128 stands for zero in the data rows.
Some points, each followed by its number:
[201   0 204 127 153  95 255  55 179 161  96  58  83   0 134  98 255  45
  47 151 173 112  23 192 116  47 215  49 124 150 107 145 255 160 145 107
  73  35 163 255 112  92  78 207 146  45  30 106 152 145 119 101 199 104
 225 124 107 255  32 149   0 255 247 217 120 141 126 109 105 189  48 203
  19 255 112 139 250  70 119 168 145 142 116 124 167 151 126 177 168   0
 232 144 154 142 190 129  48  84   0 174 128 138  69 173 120 145 158  81
 180 100 207 160 156 118  90 102 239  49   0 101 153  23  42   6 105  87
 179  47] 0
[ 92  47 173  99 126  93 148  95 140  48 100 102  94 130 119 120 152 115
 118 131 153 112 151 120 127 137 172  95 147 137 158 140 145 167 169 142
 104 141 139 144 130 147 182 166 122 146  46 121 126 132 127 130 116 135
 161  96 145 148 107 144 134  44  49 130 129 134 125 138 125 141 122  99
 139 156 125 136 148  89 140 139 133 137 124 118 139 138 129 181 165 104
 131 117 141 115 158 149 100 139 122 116 154 138 125 162 125 170 139 147
 154 149 118 165 141 137 111  78 125 160 111 135  49 138 105 109 134 153
  48  47] 1
[154 141 113 158 128 161 138 171 118 147 155 162 170 160 125 142 101 150
 147 120 124 155 116 129 126 141 121 171 120 129 113 126 114 117 105 140
 151 128  46 126 123 135 103 127 146 128 154 142 143 108 121  44 148 131
 108 179 119 115 134 123 127  44 138 141 139 144 134 144 138 120 141 148
 136 112 148 129 120 153 127 106 151 113 142 135 141 106 157 102 110 159
  42 143 113 139 121  46 160 133 149 152 122 130 141 126 122 104 132 119
 117 110 139 130 137 118 146 149 135 122 141 134 122 135 173 160 130 130
 103 113] 2
[109 243 108 179 134 178  77 185 106 124 135 188 160 189 146 145  43 178
  85 157 131 167 209 127  44 179  73 210 138 106 152  46  63  92  86  47
 161 152 148  52 145 142 160  83 141  45 201  50 104  42 141 182 122 190
  86 157 141  82 187 114 178  94  78 133 127 168 130 123 153 110 125  47
 204  60 155 132  71 199 138 130 141 118 144 143  90 130 139  88  90 224
 101 144 150 103 119 119 186 162 189 105 122 124 158 117 160 130  43 152
  75 127  48 138  94 143 161 186 104 112 238 158 110 167 169 173 159 122
 150 138] 3
[134 101 117 120 108  43 138 130 142 149 138 133 142 129 126 147 131 148
 158 126 134 128 103 135 149 119 167 130 135 105 103 138 134 113 135 152
 148 123 129 135 144 116 125 142 144 118 145 130 138 141 151 111 124  47
 127 145 135 140 122 127 112 146 132 118 141  49 132 139 137 137 149 155
 122 132 124 138 128 134 145 136 111 144 126 150 124 119 129 139 145 122
 121 133 129 147 109 143 138 113 146 127 146 134 137 115 121 113 124 129
 138 139 135 104 126 124 137 127  44 121 143 128 132 131 144 119 128 153
 127 128] 4
[135 132 125 125 124 134 140 150 129 140 141 141 150 150 126 126 114 150
 141  45 125  48 120 127 138 132 148 148 129 134 116 133 117 132 140 143
 145 140 130  52 129 126 128 135 144 129 146 134 140 123 129 123 136 127
 129 152 131 125 132 125 135 117 140 126 136 126 139 147 135  46 145 144
 132 120 135 133 125 137 140 125 128 124 128 139 139 118 143 122 139 142
 109 133 129 138 122 131 129 128 153 133 144 128 144 127 123 123 133 134
 124  46 134  46 132 125 135 128 124 124 138 123 138 139 146 145 130 140
  48 125] 5
[163  89 130  46 130 135  49 139 140 154 146 134 144  46  44 137 160 129
 147 151 149 142  99  49 136 117  50 122 128 123 102 131 173 113 123 127
 135  93 142 178 138 117  86 150 153 122 121 128 143 135 133 132 154 125
 141 162 129 169 103  43  70 182 158 164 139 141 136  44 120 150 131 177
 103 163 135 140 145 139 135 144 143 152 130 153 134 128 131 122 129  90
 155 145 133 127 126 118 159 112  93 139 139 134 113 131 119 110 107 107
 134 116 161  46 129 119 135 148 177 151 118 124 118 104 136  98 123 112
 145 142] 6
[132 147 121 123 125 137 129 154 124 139  46 140 145 160 127 137 105 152
 135 120 127 137 124 124 138 138  50 152 133 128 123 127 109 132 135 144
 147 149 129 121 127 135 137 129 137 134 152 134 135 121 126 131 130 134
 118 148 130 120 137 127 145 111 129 126 139 130 135 147 136 123 143 131
 142  42 136 128 120 140 141 122 131 124 133 139 137 124 148 122  44 158
 107 131  45 135 128 131 137 135 163 133 138 127 145 133 122 121 138 140
 124 138 126 131 129 128 145 129 116 124 143 130 133 143 149 150 131 141
 124 122] 7
[132 108  79 140 107 156 129 151 127 152 160  46 172 154 128 139 103 153
 151 119  46 151 116 116 143 133 144 154 124 129 104 129 112 119 131 139
 160 139 123 113 146 122 114  53 139  99 155  50 142 120 154 109 124 117
 123 165 133 133 140 125 126  44 127 114 136 130 144 131 135 137 147 155
 133 106 137 141 108 152 159 122 116 139 130 134 123  98 136 114 140 159
 114 138 115 146 118 136 139 111 157 144 140 122 153 127 111 106 121 124
 137 131 134 106 133 112 137 149 131 124  47 133 132 141 155 131 122 143
  48 115] 8
[130 115  73 139  99 125 108 148 144 161 144 129 149 151 122 155 109 169
 155 121 131 126 104 123 162  47 153 142 129  81 100 142 121  97 127 163
 161 132 143  52 156 116 132 120 147 115 181 118 134 160 170  98 114 132
 114 143 142 133 154 117 139 121 119  95 143 112 109 146 153 138 156 158
 122  42 133 139 107 152 171 133  94 152 125 168 104 117 110 154 132 151
 104 134 123 151  74 163 150 113 183  44 164 126 150  98 104  97  43 136
 131  46 113  63 119 121 172 140 127 113 176 130 132 137 159 132 140 180
  48 111] 9
[178 105  63 193 103 138 133 179 157 184 175 169 179 124 136 163  81 170
  47 133 101 146  78 151 142 128  50  55 121  74  51 131 142  65  98 149
 164 107  98 131 120  87  54 140 156 118 186 136 175 140 156 118 149 152
  96 198 134 129 104 100 104 163 129 132 135 152  85 148 128 139 156 214
 102 114 131 132 108 205 146  76 166 138 140 180 130  93 121 120 107 159
 125 182 120 177  60 157 221 108  51 124 144 131 119  79 110  61  93  47
 131  76 154  46 142 107 162 150 182  80 142 131 109 127 185 137 147 146
 100  84] 10
[ 97 134 197 148 168 106  49  46 116 110  96 111 102  62 162 119 201  35
 101 182 156 143 201  49 100 139 122 130  43 150 157 129 196 137 147  91
  82 113 162  52 134 122 192 185  85 155 103  50  45 115 130 162 153 143
 173  64 123 143  85 158  99 179  49 197  89 183 128 103  90 150 115  99
 142 192 106  44 171 116 109 149 151 154 144 124 124 171 103 151 120  55
 215 124 185 106 183 133 104 147  39 135 102 138 118 159 193 185 124 136
 146 140 151 171 136 167 119 116 166 167  96 153 141  99  42  73 127  92
 174 212] 11
[184  72 167 143 152 178 193  46 109 118 138 140 138 119 111  98 191 111
 155 120 155 168  57 156 100 119 128 150 105 199 150 125 160 190  97  47
 136 123 145 174 112 157  84 146 147 119  81 125 136  95  83 128  44  85
 177 170  86 167 111 156  67 155 229 180 125 134 160 139 127 136 130 164
  47 160 151 125 189  90 105 125  44  91 132  43 181 141 179  45 130  70
 138  45  91 119  45 114 107 120 108 195 110 146 105 192 109 142 185 133
 126  91 191 203 137 121 119 161 162 191  47  92 139  97 134 126 108  47
 119 121] 12
[151 154 130 195 122 132 111 109 147 147 129 161 111 100 161 166 153  45
 127 168 148 148 148 196 135 144 103 129 134 103  98 129 143  75 103 115
 128  86 109 161 164 117 141 168 135 151 142 171 142 169 167 162 113 165
 122 101  45 126 129 128 123 176  94 163 135 164 102  94 122 173 106 140
 133 147 118 118 123 159 144 142 167 167 123 129 103 143 126 150 133 107
 199 150 180 122  96 126  48 162 114  86 131 127  86  86 166 128  90  88
 141 126 166 114  99 153 129 153 163 121 190 126  92  98  45 135 174 108
 175 182] 13
[116 104 150 124 130 111 154 100 135 132  46 113 126 106 136 128 156 100
 133 133 146 127 141 146 129 131 160 129 132 135  44 136 164 134 148 128
 128 134  46 159  46 118 148 168 135 137 114 132 126 133 140 120 137 122
 144 116 135 150 105 144 111 156 145 139 125 133 133 123 116 144 136 136
 134 164 117 129  44 114 141 133 124 146 123 120 138 136 124 150 152  98
 154 126 147 127 141 131 108 122 115 129 140 126 134 138 129 148 131 138
 147 147 144 125 131 128  46 121 140 148 121 132  49 121 102 112 129 132
 143 160] 14
[139 140 107 123 122 142  49 163 127 146  46 145 159 168 129 124  97 176
 147 111 110 135 109 111 139 133 138 158 127 135 111 136  92 135 125  47
 159 143 125 111 124 131 121 121  48 123 159 131 138 118 122 126 137 133
 120 160 128 116 141 121 147 104  49 114 135 124 130 154 144 117 153 137
 136 106 142 129 115 152 138 118 126 116 127 141 149 111 147 114 127 169
  96 127 110 143 120 129 131 116 175 125 136 128 147 128 122 109 142 123
 118 128 129 116 139 123 152 130 126 111 138 123 139 137 154 157 132 153
 114 105] 15
[132 151 123 134 126 137 128 153 124 141 140 147 143 158 128 142 111 145
 128 126 130 139 133 127 138 137 139 153 133 125 124 127 109 122 132 139
 146 143 131 122 139 133 138 132 139 134 154 142 133 121 131 135 128 138
 120 146 128 120 137 126 143 113 126 129 140 137 138 148 136 127  48 133
 144 107 139 133 116 145 140 127 133 127 134 140 133 126 146 119 127 159
 112 136 128 130 124 128  48 138 156 128 139 126 144 129 129 122 130 138
 122 138 130 130 128 134 142 133 123 119 155 133 130 145 150 148 133 135
 133 127] 16
[120 160 141 151 143 141 145 131 120 121 143 142 152 124 156 128 123 108
 117 158 135 155 176 150 128 146 116 161 125 141 135 127 133 112 116 115
 133 136 153 144 136 125 147 138 125 145 126  50  45 120 134 160 149 146
 120 124 144 125 142 137 133 140  49 152 122 151 133 106 119 129 125 123
 164 135 129 132 126 144 128 141 145 144 132 126 112 131 133 112 117 142
 148 140 148 110 148 112 138 144 117 124  49  42 146  46 155 138 109 141
 127 131 137 146 127  44 130 143 135 148 159 141  49 129 121 129 133  47
 149  47] 17
[139 147 105  46 120 137 119 162 123 147 154 144 158 166 123 141  87 175
 148 114 108 138 112 116 143 132 139 164 126 128 117 134 101 128 126 146
 157 146 123 105 121 124 119 116 141 126 168 124 134 126 127 114 134 130
 111 157 129 123 152 124 148 108  49 111 138 123 124 153  47 114 154 149
 136  98 143 134 115 151 140 117 124 124 140 151 137 113 134 112 118 168
  92 127 109 146 107  46 144 125 178 139 137 137 151 128 114 104 137 131
 114 125 119 116 136 118 156 141 118 110 140 125 129 146 166 155 127 157
 108 105] 18
[ 45 173  54 145 112 160  94 206 122 148 157 171 179 215 120 149  45 231
 151 120  99 135  88 107 143 162 117 187 121 105 106 126  71 116  91 167
 178 150 138  67 120  43  92  58 150 126 212  50 138 143 129 106 136 119
  82 191  45 100 184 108 164  86 122  79 147 104 111 159 168  98 174 171
 138  63 159 122 100 166 149 119 100 118 149 171 139 117 124 106  83 207
  50 117  90 161  84 147  48 125 227 130 128 149 170 104  84  81 117 150
  87 127  97  99 132 101 212 167  91  97 178 125 123 151 209 190 127 187
  87  80] 19
[ 45 128 134  91 121  94 136 114  45 141 148 108 128 135 114 126 128 141
 140 118 112 120 130 116 148 109 164 137 136 129 136 146 133 135 168 143
 139 148 124 133 129  43 160 162 123 121 141 110 133 144 134 105 112 140
 132 111 143 144 134 143 136 130 146 105 128  49 107 143 134 133 157 130
 122 121 110 139 119 119 142 137 109 149 127 145 133 135 116 140 149 131
 122 125 133 143 108 142 105 120  51 133 161 129 148 131 126 126 134 133
 132 151 117 112  43 133 132 110 124 124 118  43 140 144  45 124 116 153
  48 133] 20
[119 132 137  46 120 125  49 131 130 142 130 129 138 144 119 136 131 132
  47 128 142 113 138 130 140 124 152 134 140 120  44 137 126 125 150 142
  48  44 122 141 133 137 135 146 142 128 133 137 141 131 135 126 121 134
 134 136 134 132 112 119  42 134 131 130 144 130 132 140 127 134 139 135
 129 124 122 137 123 143 145 128 136 137 128 142 127 120 137 139  44 129
 118 129 127 128 123 136  48 132 137 122 155 136  46 128 122 120 124 124
 142 140 135 128 130 132 124 119 129 131 140 131 142 139 137 136 132 139
 136 131] 21
[145  47 119 131 124 151 129 167 116  48 147 146 152 160  44 136 105 155
 136 118 130 146 119 127 131 143 131 171 130 143 126  46 103 133 123 140
 151 141 123 116 128 136 123  53 144 129 158 140 132 115 122  44 139 127
 121 161 120 124 139  43 136 116 140 126 138 132 146 142 143 113 143 138
 138 102 144 133  44 146 133 120 131 115 135 134 139 116 149  45 120 159
  99 126 112 129 131 124 139 130 160 144 131 135 142 137 115 114 143 142
 118 133 131 138 136 116 144 147 128 122 142 130 127 144 166 156 126  47
 119 120] 22
[176 124 120 124 141 196 124 185 109 126 161 143  48 152 132 121 112 180
 144 114 109 136  86 131  81 141  97 196 111 199 150 109  96  44  97 139
 144 133 116 108 104 158  99  80 136 128 147 155 117 111  70 124 177 107
 118 199 107 127 176 127 122  98 155 120 119 136 161 120 176  87 149  47
  47 112 158 137 156 109  50 135 128  68 162  98 173 131 180  45 105 161
  94 118  45 144 188 115 152 120 158 181  83 148 141 160 111 119 164 149
 108 126 139 183 172  93 140 197 125 155  97 121 130  44 169 155  97 116
  90 123] 23
[ 72 212 209 118 147  19 148  55 153  80  78 104  61 112 147 109 168  60
  68 167 174 112 255 142 170  47 184  88 149 110 190 182 135 121 217 146
  71 139  46 164 199  43 255 197 120 153  87 164 115 141 167 185  42 176
 179   0 172 123 126 130 201 101 104 145 122 137 118 140 124 186 114  51
 162 156 101 148 116 112 147 154 149 179 106 138  65 174  72 205 166 100
 179 145 243  81 116  46  81 195 105  62 206  84 146 127 206 222  43  45
 146 203 127 130  83 219  69  31  80 145 170 152 168 180  45 102 156 139
 230 179] 24
[170 133 101 163 134 178  49 191 110 151 165 172  48 169 118 126  43  45
 154 118 124 163  90 126 115 137 114 183 115 144 112 123 111 127  90 135
  48 132 117 112 110 138  69 111 153 116 165 143 147 105 108 132 169 115
 112 214 103 108 142 119 112 129 150 138 144 140 142 137 144 119  48 175
 128 105 163 128 129 151 118 106 147 100 146 134 159  96 171  81 106 155
  90 132 103 146 121 129 169 128 148 175 112 139  46  46  43  92 131 116
 104  98 153 144 140  44 156 169 135 129 127 123 120 128 195 167 119 128
  87 104] 25
[133 149 120 130 121 139 131 159 121 147 147 148 149 154 123  44  43 146
 122 126 131 138 132 128 138 132 140  55 140 134 121 129 105 121 129 138
  48 141 127  52 142 137 140 129 138 129 157 144 132 117 134 132 125  47
 124 147 126 118 140 126 139 116 129  46 145 134 140  44 144 119 142 129
  47 100 136 140 114 144 138 127 130 127 134 137 126 115 142 116 131 163
 103 132 124  43 122 130 141 135 157 136 141 128 146 128 126 116 132 140
 118 145 129 125 128 131 142 134 130  49 149 139 131 152 158 145 130 133
 132 126] 26
[126 100 144 133 133 137 138  46 114 125  46 127 146 114 132 117 176  98
 150 119 162 125 107 146 116 119 144 138 124 144 133 120 146 166 121 117
 132 162 154 171 119 134 121  53 150 121 122 135 128 122 134 105 151 109
 151 136 100 151  95 154 103 165 170 130 126 114 122 127 115 132 145 133
 107 147 124  99 161  45 139 122 123 115 132 108 154 131 145 161 130 105
 132 118 104 120  45 142  95 126  51 157 115 130 126 155  91 116 181 143
 140 125 152 138 127 126 155 118 127 148 106 123 128 109 105 118 112 136
 133 136] 27
[130 139 135 103 123 118 137 137 128 136 143 120 126 155 122 126 123 144
 139 120 120 121 123 121 136 130  50 145 129 137 137 136 125 135 147 146
 134 144 135 127 123 124 157 145 127 137  46 126 142 130 129 121 122 126
 129 125  45 140 134 139 142 107 143 120 138 124 126 152 140 123 149 139
 134 122 123 139 128 124 137 129 120 132 124 140 133 134 132 133 134 136
 112 119 128 135 129 129 122 122 154 132 149 129  46 137 122 132 145 147
 136 149 128 128 132 134 135 118 115 135 127 125 141 141 133 133 130 147
 126 126] 28
[126 133 132 104 119 112 131 138 138 137 133 119 128 146 123 134 111 148
 134 123 120 122  43  49 144 129 162 132 136 127 124 141 124 134 152 143
 140 147 137 124 123 123 150 152 135 139 139 115 132 128 134 111 125 131
 124 122 145 138 131 135 139 117 130 115 137 126 131 146  47 120 152 128
 128 127 127 131 125  45 145 125 121 135 125 146 136 128  49 146 136 144
 111 126 119 136 124 135 128 123 164 126 147 121 151 141 127 133 138 137
 141 150 116 124 131  44 140 105 118 127 132 125 138 147 126 133 132 149
 134 125] 29
[117 162 147 140 122 111  49 111 143 129 111 132  95 131 140 145 144 117
 116 149 140 135 152 143 136 154  50 123 146 106 140 129 131 125 129 133
 119 122 136 148 149 131  53  53 128 161 125 140 127 146 146 157 103 163
  44 102 140 125 128 146 144 129 104 134 125 158 116 126  47 143 113 106
 161 143 125 121 126 123  50 134 132  44 121 122 119 153 133 168 140 127
 151 141 156  43 129 135 147 151 146 105 149 119 125 120 143 163 121 140
 140 140 122 129 120 139  46 122 130 139 163 135 136 132 114 131 161 136
  48 149] 30
[115 167 132 125 133 132 127 144 127 130 132 145 140 162 126 133  96 142
 121 136 127 136 157 124 135 148 139 147 142  45 135 135 113 131 142 143
 134 149 139 121 137 135 146 124  48 142  46 134 138 123  44 144 131 136
 125 136 141 124 140 123 154 100 127 122 128 140 129 153 140 124 134 116
 155 112 137 132 105 140 137 131 140 128 134 144 120 129 131 130 135 152
 111 141  45 121 122 137 132  46 148 118 152 136 141 129 136 139 117 138
 124 135 117 141 135 135 134 122 113 122 159 134 144 156 146 149 136 146
 135 118] 31
New points follow, each followed by the numbers of its five nearest points above, looking only along the 2 directions in which the numbered points spread most, nearest first.
[155  85 116 159 138 141 182 135 137  48 149 126 148  89 136 144 158 115
 150  45 145 144 116 174 141 119 149  55 125 115 102 129 176 101 121  47
 128 106 141 179 136 112  88 153 139 116 116 133 143 132 136 134 163 119
 147 155 131 161  99 124  69 187 153 166 139 150 141 110 118 155 127 175
 117 171 128 142 149 137 132 145  44 154  44 143 132 121 125 126 129  92
 164 151 136 131 121 119 149 114  86  44 126 138 118 125 130 114 103 110
 137 119 156 122 131 122 133 143 172 159 122 125 113 105 124  44 126 115
 143 159] 27 6 14 21 4
[183 184  70  46 130 234 114 248  95 148 187 212 240 217 133 124  25 217
 167 110  87 183  86 122 114 165  54 243  93 151 101 107  57 112  38 139
 190 156 111  80  91 151  44  57 161 114 201 170 152  86  90 151 189 142
  65 250 107  66 178  95 169  92 140 146 133 149 130 148 144  85 154 171
 151  52 178 102 101 201 104  81 157  74 167 136 158  80 192  39  51 221
  46 130  73 144  45  46 212 132  51 179  78 152 176 119 108  46  43 107
  62  65  48 145 142 100 178 189 122  92 155 137 111 136 229 220 131 139
  40  63] 19 25 2 23 22
[122 107 106 150 120 151 128 131 114 145 145 142  48 129 131  44 137  45
 155 121 156 146 111 138 130 124 144 149 118 128 111 126 139 137 116 123
 153 164 141 146 134 127  99  53  48 109 136 131 138 125 151 103 146 110
 132 159 113 142 119 144 111 157 150 124  44 120 120 128  47 141 147 150
 119 127 135 111 138 140 155 116 120 135 126 127 142 111 138 139 137 138
 129 131 106 127 124 139 118 117 152 152 129 120 140 140  92  98 151 124
 134 118 149 106 120 117 154  43 130 134 138 127 111 123 137 125 119 145
 117 122] 4 21 28 29 6
[ 98 176 182  80 139 115 134 123 141  95 119 106  48 152 139 103 124 112
 106 135 128 117 183 111 110  47 144 137 134 183 186 145 111 180 163 138
  98 149 160 122 121 152 215 131 112 175  64 135 129 113 105 158 132 130
 140  91 163 148 157 138 179  67 154 128 105 133 143 143 150 107 126  70
  47 137 124 145 143  78 124  43 134 117  44  98 134 148 131 147 150 127
 121 116 134 107 200 116  91 152 137 114 141 142 153 180  43 212 145 180
 145 154 101 197 159 136  88  86  44 156 118 144 196 159 106 144 136 147
 147 128] 13 1 30 20 17
[135  97  73 150 108  43 135 148 124 157 160 149 178 145 124 143 115 146
 157 120 145 157 105 124 143 130 147 153 119 121 101 128 124 113 121 136
 162 139 127 127  46 118  99 136 145  96 156 138 144 122 161 102 133 112
 127 172 125 137 136 129 109 139 131 117 137 132 138 126 129 139 146 164
 127 111 139  44 113 149 161 119 115 147 125 137 125 101  49 118 140 151
 120 144  45 143 111 141 140 106  51  44 138 119 149 124 103  97 120 118
 137 126 140  99 129 112 142 154 140 130 158  43 122 134 158 122 122 138
 112 117] 5 8 4 26 22
[121  47 126 133 127 147 127 158 119 132 129 146 152 166 132 135  98 146
 130 125 131 145 138 122 135 151 129 157 132 129 128 122 103 136 124 143
  48 164 133 131 121 153 144 128 129 136 146 137 132 112 122 154 131  47
 106 142 129 106 134 129 158 106 117 133 139 137 130 145 135 122 132 108
 155 105 138 113 117 137  50 120 132 117 133 130 131 132 162 123 113 172
 102 138 111 125 143 127 144 152 173 130 130 122 154 139 119 127 147  45
 120 138 116  46 125 134 148 118 110 131 153  43 136 145 142 159 135 141
 121 120] 26 16 7 5 15
[156  41 173 106 138 102  49 102 157 136 103  86  91  56 130 119 210 104
 158 125 152  48  63 151 120 100  50  88 129 153 135 141 198 166 160 132
 108  93 147 211 122 113 127 179 135 137  83  50 134 142 119 102 154 118
 182 119 116 202  82 143  70 173  49 161 125 135 135 129 127 155 128 162
  75 202 116 144 188  91 133 147 127 125 123 121 158 151 134 165 154  35
 164 132 140 142 181 141 113  46  72 147 135 135 104 162 122 148 162 118
 163 133 166 151 154 120 110 107 173 174  51 120 160  90  83  62 121 114
 157 147] 27 6 14 12 1
[ 45  90 123 107 123 128 134 138 158 131 122  95 120 106 134 138 145 166
 155 117 121 104  78 133 118 112 147 123 129 146 138 138 144 162 154 158
 129 115 132 142 123 123 138 120  48 134 132 135 118 154 116  98 139 125
 134 137 137 170 134 127 105 128 144 102 122 126 129 124 172 120 146 154
 121 138 116 154 148 107 147 139 109 102 137 121 141 161 135 145 125 109
 121 138 114 162 165 151 146 101 134 132 116 130 132  46 114  46 147 139
 137 154 127 129 169  44 142 130 131 149  97 116 154  44  45  97 115 137
 137 129] 6 21 4 27 28
[172 132 100 149 140 191 134 187 112 139 160 163 174 168 128 131 100 178
 142 122 121 154  87  49 101 138 101 187 114 168 130 114 104 153  88 135
 157 135 115 107 114 150  81  93 143 120 157  50 127 109  91 126 168 111
 112 205 107 114 160 122 112 119 144 129 138 141 149 128 157 106 145 162
 141 105 163 131 139 131 117 119  44  90 157 119 169 118 171  73 102 162
  93 128  90 142 150 123 168 125 154 179  89 140 137 140 108  46 138 131
 103 111 148 163 154 102 159 188 130 143 120 122 118 125  45 160 107 121
  88 114] 25 23 10 22 2
[123  47 142 151 138 158 140 127 109 122 139 139 156 119 148 126 150  96
  47 144 150 154 155 154 115 137 121 160 120 156 138 118 136 135 112 107
 133 151 150 157 128 136 138 148 134 133 117  50 127 109 132 148 156 134
 130 136 128 132 127  43 117 150 136 158 125 147 139 109 114 132 126 125
 149 143 130 119 145 130  50 134 143 130 132 108 133 128 143 120 119 129
 151 131 132 107 163 112 124 136 119 143 109 126 141 153 134 134 144 140
 128 126  48 153 123 135 130 142 137 153 138 136 121 118 117 126 128  47
 139 157] 21 20 28 4 29
[142 117 109 103  96 122 129 157 156 156  46 133 155 143 144 119  99 171
 173 104  97 108 100 113 134 138 151  55 128 141 108 135  94 150 148 154
 151  44 121 107 125 123 143 123 148 125 151 125 146 132 128 104 129 140
 129 149 138 132 138 105 161  97 149 101 131 117 117 168 141 120 157 143
 115  96 122 132 136 151  50 121 117 123 135 143 149 110  49 129 142 158
 100 129 111 154 132 132 131 118  51 115 153 142 149 133 115 121 148 119
 138 122 122 113 155 130 130 102 138  97 115 136 165 144 131 149 127  47
 120 100] 4 28 29 5 26
[125 189 136 160 139 144 126 155 113 126 130 165 144 168  44 147 109 124
  94 141 147 161 179 130 129  47 122  55 136 119 148 127 102 114 115 131
 134 148 140 138 154 159 155 128 141 139 145 160  45 104 128 177 111 146
 111 137 122 101 153 122 160 108  49 150 145 145 138 142 142 132 116  95
 167  98 148 120 114 146 135 130 146 126 142 124 113 137 161 113 108 176
  42 144 141 109 136  46 152 176 155 129 139 110 152 134 151 142 131  45
 110 143 133 141 108 156 135 136 105  49 179 152 128 152 149 171 136  47
 136 137] 31 16 17 30 26
[149 167 111 183 132 145  94 104 152 138  97 150 105  46 154 107 136 142
 114 157 149 162 147 169 141 154  83 159 139  85 173 118 155 100  82 115
 156  97 128 165 136 116 142 140  48 133 150 173 123 160 166 155 115 181
 118 138 127 125 139 137 114 200 102 140 127 180 129  46 145 170 116 141
 176 149 126 113 104 167 139 111 133 132 112  95 112 132 153 142 147 101
 171  45 177 134 107  46 154 136 136 135  49 115 103  88 154 168 105 126
 137 103 151 107  84 124 133 181 136 139  47 138 116 106 125 124 172 113
 148 170] 20 21 17 14 28
[144  99 152  98 130 123 151 137 136 124 122 104 116 125 121 122 153 141
 148  45 126 115  87 126 121 124 154 130 128 159 150 134 139 178 142 138
 129 129 143  52 117 132 143 129 133 139 119 130 126 128 107 105 139 118
 153 132 112 159 121 139 119 119 176  46  44 124 137  44 146 117 146 143
 112 143 128 136 162 104 131 135 110 101 134 118 156 144 142 146 127 103
 117 116 110 139 167 145 109 117 134 143 131 140 132 160 113 144 170 156
  44 144 130 155 152 120  46 120 126 149  47 118 159 125 120 120 121 145
 131 122] 6 27 21 4 28
[111 149 130  94 122 104 118 123 128 140 155  46 141 144 117 131 104 145
 135 118  98 120 139 114 149 118 151 150 137 137  44 146 116 127 147 141
 143 156 124 114 130 121 166 144 123 128 154 113 126 139 134 113 118 139
 114 109 150 134 152 133 162  44 137 104 128 118 107 150 138 109 157 124
 139 111 117 146 114 136 142 131 106 144 129 149 123 130 118 131 133 151
 107 121 126 139 105 140 118  46 180 127  49 132  46 132 133 124 134 140
  44 153 107 109 132 134 137 115 107 117 124 126 139 154 132 136  45  47
 125 125] 16 31 26 29 28
[103  59 167  53 122  17 182  27  45 149  92  50  48  55  44  98 198 108
 135 127 148  77  97 135 162  74 234  18 155 123 133  46 213 168 222 146
  89 116  46 160 142  97 191 229 120 128  63  74  45 180 155  78 100 127
 199  46 168  47  78 151  94 178 158 109 137 112 101 129 121 180 142 122
  88 214  82 151 180  62 168 143 108 185  95 128 150 155  87 236 214  33
 167 122  45 137 109 165  75 100 100 119 177 117 103 140 123 167 143 109
 193 168 130 107 141 137 101  30 147 166  56 117  49 115  50  42 115  47
 182 147] 11 1 14 13 27
[ 95 179 130 135 144  84 139 109 144  48 115 140 104 138 145 149 124 117
  85 165  46 141 199  49 156 134 151 121  43 101 136 144 129  44 164 136
 122 136 144 137 183 122  53 158 116 137 146 143 114 136 159 150  85 152
 140  74 148 125 135 123 158 120  49 140 141 148 115 151 121  46 125 102
 151 114 128 139 105 152 156 147 139 177  44 169  94 151  49  45 144 149
 152 148 186 107 104 137  48 164 129  99  49 106 133 123 167 152  96 135
 128 164 136 115 107 172 134 112 116 122 181 152 119 161 110 109 136 130
 179 151] 30 17 13 20 31
[ 95 157 139 116 118 132 124 120 128 121 143 124 147 130 149 114 118  45
  47 125 138 131 175 126  44 153 143 157 126 162 143 135 118 142 151 131
 138 166 151 128 128 129 172 158 139 141  46 152 124 124 146 145 134 137
 120 112  45 138 151 135 162 111 128 127  44 127 136 110 123 124 138 104
 165 132 116 131  44 118 150 139 130 141 121 101 118 127 140 133 141 153
 128 125 137 114 156 109  48 132 152 118  49 115 165 150 142 157 133 159
 144 151 120 128 125 113  98 113 108 138 156 149 140 146 113 135 138 132
 135 143] 30 17 20 13 21
[146 112  44 118 123 135 134 154 129 137 132 127  48 142 120 135 127 165
 150 113 121 120  84 125 124 123 145 146 128 140 124 125 128 158 132 142
 146 133 130 123 124 124 116 119 141 128 152 122 132 131  44  99 140 118
 135 157 115 144 127 132 117 127 156 108 134 121 132 139 149 110 154 157
 119 116 131 131 139 128 139 123 112 113 139 132 156 133  49 130 122 131
 100 119 100 151 135 144 132  46 153 151 125 143 138 136  96 112 149 141
 127  46 126 133 154 108 156 136 125 129 114 120 139 129 146 137  45 148
 118 118] 10 8 22 5 25
[ 85 134 146  46 109  36 150  81 153 142 129  69  88 120 112  95  43 119
 145 133 121  70 136 118 169 116 227  83 160  45 133 167 160 132 220 163
  97 170  46 143 112  99  53  53  90 144 124  82 167 157 171 105  87 128
 148  53 173 154  97 149 151 122 132  96 136  95  96 141 131 130 180 113
 109 160  70 151 123 101  50 121  86 178  90 163 112 150  86 200 167 110
 130 113 137 158 114 149  82 113 162  44 206 114 160 125 127 144 145 155
 182 200 102  89 115 137 127  30  82 134  98 119 184 154  68  88 134 167
 163 149] 13 1 30 20 14
[111 131 149 107 128 130 149 131 134 115 132 120 134 148 131 128 130 115
 116 127 139  48 163 128 124 151 159 145 135 158 152 143 122 145 151 139
 125 134 142  52 132 144 158 139 127 140  90 131 127 108 125 144 122 120
 135 118 149  47 125 128 137 117 145 138 127  49 154 129  47 120 133 111
 142 144 128 148 129 105  50 142 142 130 135 107 127 122 139 128 149 128
 116 118 132 121 165 118 109 139 125 132  49 143 146 157 139 170 131 154
 151 148 124 174  43 127 100 113 116  49 130 136 163 144 124 135  45 134
 140 140] 20 17 30 21 29
[ 95 118 193 126 149  85 167  63 138 106 106 101  96  87 138 110 181  60
 112  45 156 118 197 154  44 144 163 118 137 148 160 150 183 147 168 125
 104 128 144 165 142 132 184 193 125 154  83 142 110 133 136 146 117  47
  44  61 144 142  93 154 124 159 140 156 109 143 134 113 103  46 125 106
 146 196 109 133 156  95 127 140 131 154 121 109 131 166 110 169 160  72
 185 125 193 105 161 124  85 142  85 118 154 114 128 150 165 203 121 151
 161 166 149 155 127 150 102 105 132 170 104 133 145 125  61 101 139 119
 175 192] 11 1 13 14 20
